In the rows, 128 means zero.
name the system of each run:
X, run 1 (11 x 22):
[[132 131 127 143 116 126 142  94 156 127 131 113 111  94 119 139 129 107
  126 121  87 110]
 [113 127 118 152 134 112 123 133 144 102 129 104 166 101 129 137 161 132
   97 139 144 127]
 [111 112 126 121 147 106 133 142 106 100 146 130 123 140 109 157 142 163
  131  92 131 133]
 [126 152 131 122 162 133 111 150  89 168 120 128 107 136 113 127 161 129
  128 118 110 121]
 [114 138 122 125 131 133 121 146 116 153 130 148 152 168 140 108 125  95
  132 124 173 123]
 [123 121 151 109 111 153 138  98 151 129 139 165 119 166 120 109 106 121
  142 107 114 111]
 [125 123 147 116 125 156 114 108 159 133 119 119 138 115 129  90 135 133
  112 181 101 127]
 [120  90 117 111 126 123 130 130 136  93 134 103 143 118 136 131  93 147
  143 176 153 146]
 [152 132 122 131 133 130 127 114 109 114 111  99  87 103 115 169  95 146
  166 133 115 117]
 [154 174 133 172 128 114 109 140 123 123  88 106 132 102 155 147 134 114
  117 135 151 118]
 [137 134 138 144 111  84 141 150 137  93 122 153 121 131 159 137 124 135
  107  67 148 141]]
V, run 2 (11 x 22):
[[145 100  90 135 136  62 149 168  75 134 129 122  83 123 141 147 110 115
  140  92 121 136]
 [136 179  93 170 117  96 114 153 122 149  80 141 102 149 119 143 145  95
  131  74 155  90]
 [105 173 144 142 115 113 119 106 202 104 119 146 157 161 145 116 163 105
   90  65 128 106]
 [101  91 188 134 130 133 143 101 155 111 176 154 144 121 124  93 176 111
   85 120  51 103]
 [ 66  67 130 112 154 134 122 148  87 159 156 111 133 142 101  96 160  93
  148 199  81 100]
 [122  90  54  95 151 135 119 107 102 142 139 105 131 205  94 128  81 107
  191 167 162  82]
 [185 164 138 140 130 182 103  64 129  85 105 128 127 175 101 171  67 158
  174 132 176  69]
 [121 173 252 117 139 167 107 113 148  49 111 120 133 100 173 170  89 177
  137 135 152 146]
 [ 97  81 203  84 144  86 159 184 107  87 150 133  63  43 178 127  80 143
  121 127 110 194]
 [117  86  74 146 101  53 149 232  83 162  81 150  34  67 117 104 100  94
  138 129 153 139]
 [129 163  22 184  36  69 124 165 188 141  33 147 128 166 123 105 132  92
  128  94 194 109]]
Z, run 3 (11 x 22):
[[112 130 149 133 102 137 121 136 130 121 105 121 138 140 145 123 112 117
  150 162 136 127]
 [137 119 141 118 128 111 127 121 133  94 120 100 121 130 155 136 107 143
  138 139 107 138]
 [143 128 152 153 143 120 120 131 104  99 123 121 113 117 128 151 118 131
  135 130 137  98]
 [113 156 129 145 127  98 118 150 127 118 102 117 128 137 147 144 135 114
  132 105 145 120]
 [124 133 125 126 151  96 122 130 152 109 128 131 111 135 134 112 140 120
  100  93 116 110]
 [ 97 114 143 138 145 120 126 147 124 130 140 149 125 121 111 104 157 104
  108 128 129  97]
 [ 76 104 102 111 128 108 138 150 127 148 136 118 133 134 119 117 148 107
  136 131 112 136]
 [123  97  89 105 141 132 133 104 127 140 145 116 116 146  94 121 120 124
  147 140 105 106]
 [119 129 122 122 118 164 117 110 119 144 124 128 148 174 111 122 119 117
  161 160 140 102]
 [117 143 154  94 122 150 120 105 141 123 118 111 142 172 159 129 105 140
  160 143 107 144]
 [141 137 185 102 159 152 118 111 115 104 131 123 104 120 144 142  89 148
  147 141 124 129]]
C, run 4 (11 x 22):
[[150 135 173 114 131 158 120 130 100 136 110 160  74 134 110 124 116 166
  148 122 101 122]
 [143 129 151 119  91 133 123 157 140 141  96 149 127 123 163  79 128 150
  107 157 120 177]
 [147  91 116 136  87  86 163 132 144 112 139 157 111 130 153 109  98 113
  116  95 117 146]
 [133 119 136 172  92 117 149 113 126 144 125 117 121  96 143 136 142  72
  131 135  70 108]
 [105 125 103 165 121  89 131 140 135 104 124  76 178 102 152 156 160 115
  118 145 134 139]
 [128 124 108 142 169  94 125 115 102  95 155  97 139 154 116 181 151 136
  138  87 115  98]
 [133 176 135 132 180 152  88 121  98 159 124 106 152 165 120 132 177 130
  123 132 118 102]
 [114 154 105  89 165 140 106 136 145 143 139 142 167 181 124 103 142 147
  107 104 192 147]
 [117 132 126  81 153 168 136 109 141 164 158 180  97 147  80 103 108 115
  132  88 147 107]
 [ 98 123 142 100 110 188 129 133 143 177 121 157 118  88  93  86 108 113
  133 185 152 141]
 [113  66 111  99  82 135 156 134 149  99 128 142 106  93 106 123  65 156
  157 165 163 159]]
D, run 5 (11 x 22):
[[116 134 187 146 106 152 132  99 162 104 138 160 150 138 144 117 122 101
  119 120 130 101]
 [ 86  82 165  93 130 119 148 126 139  86 162 131 121 124 134 130 104 135
  140 129 108 142]
 [111  93 113 115 141 118 129 151 111 122 114 113  75  81  94 131  98 135
  150 167 133 117]
 [114 138  95 157  87 133 111 171 118 142  71 139 125 141  95 120 142 138
  147 153 166 117]
 [141 151 101 139  68 112 132 115 177 124  92 148 129 175 136 115 141 138
  125  79 105 131]
 [157 112 163 155 108  95 145 103 155 100 139 131 124 109 185 110 125  99
   93 118  68 125]
 [ 95  81 145 131 160  80 141 159  74 115 163  95 137 121 171 135 130  89
  137 157 103 134]
 [ 93 138  62 118 178 106 113 144  91 156 123  81 107 134  89 161 134  96
  167 128 144  90]
 [117 185 114 165 130 160  92 112 159 142  94 141 142 149  70 129 179 117
  115 107 153  59]
 [115 135 197 119 116 152 124 101 171  97 146 182 149 181 126 101 169 158
   94  76  89 119]
 [140  74 197  74 168 126 140 117 121 103 169 144  73 113 152  92  87 141
  116 140  63 136]]
H, run 6 (11 x 22):
[[ 86 180 181  94 139 188 115 101 138 150 131 138 149 167 129 142 135 122
  160 114 127 127]
 [108 114 123  64 173 115 118 127 187 107 141 121 116 111 137  78 104 140
   90 133 143 144]
 [128  76 144 120 130 154 155 156  78 141 164 171 109  86  96 125  98 138
  136 152 169 145]
 [ 83 133 104 115  74 154 120 146 140 145  73 119 113 141  79 130 132 159
  181 168 121 135]
 [183 102  60 149  84  91 129 122 172  93  95 120 132 134 139 105  99 152
  110 144 153 134]
 [171 114 167 189  63 144 156 109  90 110 141 139 171 128 168 166 114 125
  148 139 121 144]
 [ 92 156 148 129 119 101 118 123 142 110  99  52 144 126 185 160 149 113
  150 142  59 141]
 [154 132  93 143 186  55 139 141 108 122 151  90 100  82 160 154 119  85
  101  84 127 121]
 [117 186 145 149 145 155 146 122  90 179 155 156 115 109  94 186 161  99
  140  44 131 113]
 [ 97 183 121  87 155 143 107 117 198 161 125 144 136 146 104  93 194 147
   80  69 105 141]
 [162  81 126  98 178 138 131 135 117 158 193 183 145 135 119  51 151 146
   54 131 136 150]]
Z, run 7 (11 x 22):
[[158  91  95 134 114  72 147 142 127 123 142 127 131 141 162 105 150 145
   93 107  82 164]
 [162  98 123 177 140 131 146 105  86 148 171 137 137 107 110 134 151  87
  111 132 102  87]
 [ 97 148  88 143 122 128 137 119 124 161 149  97 198 137 137 155 158  85
  137 127 150 140]
 [126 139 102  92 147 147 134  63 178 121 166 114 153 147 105 144 140 151
  119  84 105 131]
 [114 160 170 114 154 207 106 112 122 155 138 155 136 126  75 128 157 153
  127 138 141 113]
 [ 95 154 142  71 124 151 125 166 118 166 115 141 128 145 138 122 130 171
  146 122 146 208]
 [182 110 128  85 125 142 147 123 120 149 130 163  54 111 118 109  68 160
  136 112 118 159]
 [174 125 132 163  85 153 129 150 107 154  93 162 112 100 138 101  77 100
  137 177 184 128]
 [157 111 115 149  55  94 147 129 171  95 101 115 158 116 199 112  94 125
  119 155 134 176]
 [188  98 156 191 113 115 136  91 135  63 140 105 139  71 144 148 130 141
   94 155  84 105]
 [123 148 135 208 133 107 120 155  82  99 126  87 186  94 136 196 191 133
  116 135 149 121]]
C, run 8 (11 x 22):
[[153 156 159 175 111 143 117 123 100 124 107 118 140 124 157 150 108 100
  150 157 146 106]
 [109 170 143 117 123 106 120 128 165  88 100  99 138 128 159 159 125 152
  131  97 136 154]
 [150 143 155 132 180 102 118 142 112 120 138 141  84 104 128 126 144 132
   91  84 112 111]
 [108 145 134 140 122 120 123 189  82 181 110 154 128 144 136 113 169 112
  127 119 136 149]
 [104 112  60 111  99 105 139 136 167 147 123 139 130 156  96 101 160 142
  115  96 115 143]
 [148  84 110 162 121 153 148  93 127 140 173 157 148 115  75 115 152 112
  107 137 115  89]
 [ 88 105 140 128 104 169 146 106 118 131 167 105 197 130 130 152 132 115
  161 178 133 147]
 [127 105 108  75 176 123 122  83 145  92 150  66 131 135 134 147  82 145
  153 155 117 129]
 [184 156 145 133 180 146  94 117  89 124 108 110 101 139 147 133  74 114
  147 166 163  87]
 [130 205 161 120 107 144 101 146 149 119  59 140 114 155 159 141  96 145
  150 107 187 146]
 [134 162 170 108 132 117 127 142 179 108 103 177  62  87 123 109 123 163
   85  56 126 143]]
D, run 9 (11 x 22):
[[146 115  75 109 122  62 144 149 157 122 120 133  97 124 155 104 103 125
  103  87 137 155]
 [137 122 112 177 100 107 152 146 111 176 131 139 123  72 141 113 146  60
  105 133 114 127]
 [ 82 115  81 126 125 108 131 135 131 157 145  95 191 168 144 113 181  99
  124 149 106 141]
 [163 116  69 139 169 111 126  78 131 126 163 100 134 143  95 142 159 128
  107  99  87  86]
 [142 148 188 167 162 166 104 108  82 135 143 121 149 129 118 148 184 129
  119 149  86  86]
 [109 145 171  73 198 147  90 122 102 106 140 113 139 206 137 135 128 169
  150 124 127 120]
 [160 151 163  99 185 161 112 106 119 117 132 160  65 123  99 133  66 131
  140 101 172  83]
 [ 90 146 204 117  94 197 127 145 137 133 109 187 125 116 118 109  91 119
  149 153 193 130]
 [ 92  92 114  64  72 138 153 130 192 102 121 162 115 141 118  97  65 161
  148 124 167 178]
 [163  72  97 153  45 115 170 130 160 117 106 148  83  42 111 111  80 135
  121 157 126 154]
 [120  90  95 179  29  91 150 176 109 135  84 101 161 108 164 128 148 136
  145 190 110 187]]
H, run 10 (11 x 22):
[[ 95 110  80 142 106  88 150 105 151 131 144 103 148 152 136 136 142  68
  142 108  96 104]
 [138 117 117 173 145 121 139  84 144 110 166 117 155  97 108 148 161  95
   96 113 111  77]
 [109 142 167 152 172 135 106 126 107  97 150 123 161 136 108 156 195 155
  105 108 113  97]
 [144 140 154  99 208 121  90 133 107 115 131 127  88 162 116 111 150 166
  107 110  97 101]
 [154 163 157 105 188 154  94 149  98 160 114 164  84 138 118  94 103 123
  118 131 174 105]
 [ 89 147 150  76 123 164 118 148 145 148 113 181 117 177 119  93  90 123
  154 120 192 132]
 [104  82 131  82  82 149 148 116 190 118 128 167 111 125 118  69  70 124
  131 157 146 141]
 [101  56 135 152  55 133 155 152 136 102 121 142 146  78 118 105 107 128
  135 210 147 143]
 [102  72  95 171  53  87 142 154 110  84  88  90 131 132 121 159 129 150
  177 176  99 124]
 [190 132  84 211  83  73 133 108 124  88  79  79 112 117 147 176 120 119
  145 129  89  90]
 [171 193 161 212 111  94 128 114 116  96 108 106 158 127 191 194 155  99
  118  68 116 110]]
X, run 11 (11 x 22):
[[ 93 109 125  77 161 113 130 159 130 147 146 127 121 118 136  92 131 124
  108 136 129 165]
 [102 114  91  99 130 147 138 131 120 163 134 134  98 120  81 131 100 108
  164 137 153 118]
 [131 158 116 155  94 170 113 101 147 138  92 128 141 148  95 139 127 117
  158 148 145  86]
 [161 125 154 153 103 133 111 107 156  72 110 134 166 170 152 115 129 163
  113 145 132 118]
 [155  91 173 110 141 108 131 137 110  92 138 122 109 112 166 114 113 174
  112 150  81 164]
 [121 119 106 111 153  96 138 159  87 160 128  83  95  71 155 137 101  99
  142 156 118 160]
 [123 157  75 156 121 106 145 124 128 146 121 115 112  98 114 175 100  67
  154  92 180  98]
 [130 177 144 180  96 135 125 101 173 106 107 162 141 133 103 150 171 124
  104  61 135  83]
 [112 116 163 128 124 111 115 155 156 100 128 160 160 154 137  82 203 184
   62 108  96 158]
 [101  50 105  67 158 107 143 179  78 155 167 142 107 149 114  84 139 161
  125 148  96 176]
 [109 107  77 113 138 157 141 125  62 212 144 110 105 136  89 139 101  65
  197 175 127 100]]
V, run 12 (11 x 22):
[[176 121 104 130 121 111 137 133 114 127 133 154 134 162 162 113  72 110
  129 116 196 137]
 [151 172 153 165  73 157 143  99 150 136 101 139 111  86 133 154 104 105
  142 113 126 121]
 [ 97 142 147 134 139 104 119 139 176  95 114  88 148  65 156 123 149 131
   88 151 127 149]
 [114  56 103 140 111  86 171 153 105 116 179 141 143 110 121 135 148 137
  110 110 115 159]
 [127 137  72 150 107 116 125 147  91 176  94 113 100 147  85 141 167 129
  160 127  87 114]
 [146 170  90 128 159 109  90 118 148 124 109 109 170 208 146 117 152 134
  109 107 153 107]
 [155 138 186 137 128 161 146  74 128 118 181 168 154 160 141 141 135 123
  113  79 100 114]
 [ 81 141 197 102 177 164 117 127 110 158 146 109 108  85 125 122 149 101
  132 162  77 118]
 [ 86  78  96  68 189 113 129 157 112 136 167 128 116 130 111 101  92 107
  132 154 184 125]
 [153 111  89 129  87 167 142 113 124 139 110 178  86 142  58 137  74 142
  175 120 180  96]
 [139 185 160 134  92 169  86 117 192  90  45 123 131 128 127 118 111 178
  134 166 159 125]]

runs to name:
run 13 (2 x 22):
[[134 113 139 147 129 129 142 142 108 144 145 161 121 113 126 113 128 101
  114 120 139 121]
 [ 87 126 133 126 111 139 124 135 131 143 121 137 135 153 109 117 150 117
  145 132 115 115]]

H
run 14 (2 x 22):
[[113 128 142 127 158 128 121 140 101 158 121 112  71  75 106 122 141 100
  133 149  78 102]
 [102 126 113 128 149 133  88 162 113 138 104 130 153 184 113  90 157 127
  129 172 163  99]]

D
run 15 (2 x 22):
[[127 132 140 125 177 145 105  94 146  91 150 107 159 136 114 135 140 143
  110 140 136  94]
 [134 126 173 108 185 140 106 132 104  88 142 129 116 131 122 138 117 169
  122 131 146 119]]

H
run 16 (2 x 22):
[[151 146 128 167 143 120 120 124  83 139 131  91 156 132 157 159 142  99
  140 143 124 115]
 [109 171 124 123 168 124 112 115 122 123 138  96 159 159 142 170 146 117
  141  96 145 117]]

D
run 17 (2 x 22):
[[ 96 137 111  90 150 160 134 120 127 177 150 154 111 139  74 125 140 121
  140  98 134 119]
 [113 111 107 100 130 175 125 129 139 168 130 143 133 104  78  93 128 142
  122 176 151 137]]

C
run 18 (2 x 22):
[[109 109 127 134 136 130 119 125 124  92 125 106 131 126 100 150 125 146
  151 156 139  99]
 [115 146 125 132 119 120 110 135 122 112  95 112 122 163 119 151 138 147
  157 120 122 112]]

Z
run 19 (2 x 22):
[[128 120 115 123 126 123 129 160 126 120 121 141 137 114 136 116  98 133
  121 143 200 152]
 [127 133  94 129  81 136 158 132 138 161 123 152 122 108 112 141 121 125
  137  97 146 165]]

D
run 20 (2 x 22):
[[123 123 116 159 143 114 128 138 111 126 136 114 138  90 110 145 160 121
  110 134 134 116]
 [129 139 114 136 140 123 122 130 105 127 129 128 128 158 105 151 162 154
  134  94 116 115]]

H
run 21 (2 x 22):
[[130 110 159 138 107 139 146 117 141 144 139 150 113  92 132  99 129  99
  109 137  90 127]
 [ 81 113 121 145 122 106 125 172 116 137 122 123 151 123 123 113 170 109
  119 154 132 124]]

H
run 22 (2 x 22):
[[154 139 105 171 146 108 139 124  93 132 138 113 131 109 140 170 104  68
  142 114 168  93]
 [ 97 197 121 135 126 138 108 125 138 137  90  91 136 124 112 184 154 137
  153 105 137 125]]

C
run 23 (2 x 22):
[[109 114 109 102  92 144 145 116 111 154 127 127 117 171 107 141 125 139
  182 122  79 139]
 [180 131  97 149 147 149 107  94 123 158 128 106 154 144 126 102 137 104
  116 176 121  97]]

X
run 24 (2 x 22):
[[136 144 108 146 121 104 109 131 185 113  95 132 131 128 129  93 153 123
   84 121 128 104]
 [106 110 157 163 120 122 147 138 119 108 161 175 149 124 115 138 152 107
  111  89 155 104]]

C
run 25 (2 x 22):
[[137 130 141 114 118 133 112 128 130  99 108 119 138 165 137 133 137 191
  139 135 110 149]
 [161 142 172 136 144 134 119 134  84 129 123 142  98 134 140 141 126 147
  134 119 102 125]]

Z
run 26 (2 x 22):
[[120 149 129 112 150 109 131 135 124 162 132 124  96 116 142 123 134  96
  123  98 103 133]
 [120 132 109 134 154 121 125 137 136 147 139 149 124 125 109 104 141  95
  102 108 156  99]]

V
run 27 (2 x 22):
[[117 132 132  84 116 147 137 129 116 169 121 125  92 134 127 123 118 144
  157 128  82 164]
 [179 111  88 132 116 118 125 130 145 143 111 125 118 102 138  85 109 137
   99 167 132 146]]

C
run 28 (2 x 22):
[[150 141  86 149 111  96 144 132 143 133 132 125 154 128 141 143 161 143
   99  79 130 162]
 [166 136 118 154 141 136 131 102 138 149 153 152 138 112 104 116 171 125
   79  98 110 113]]

Z
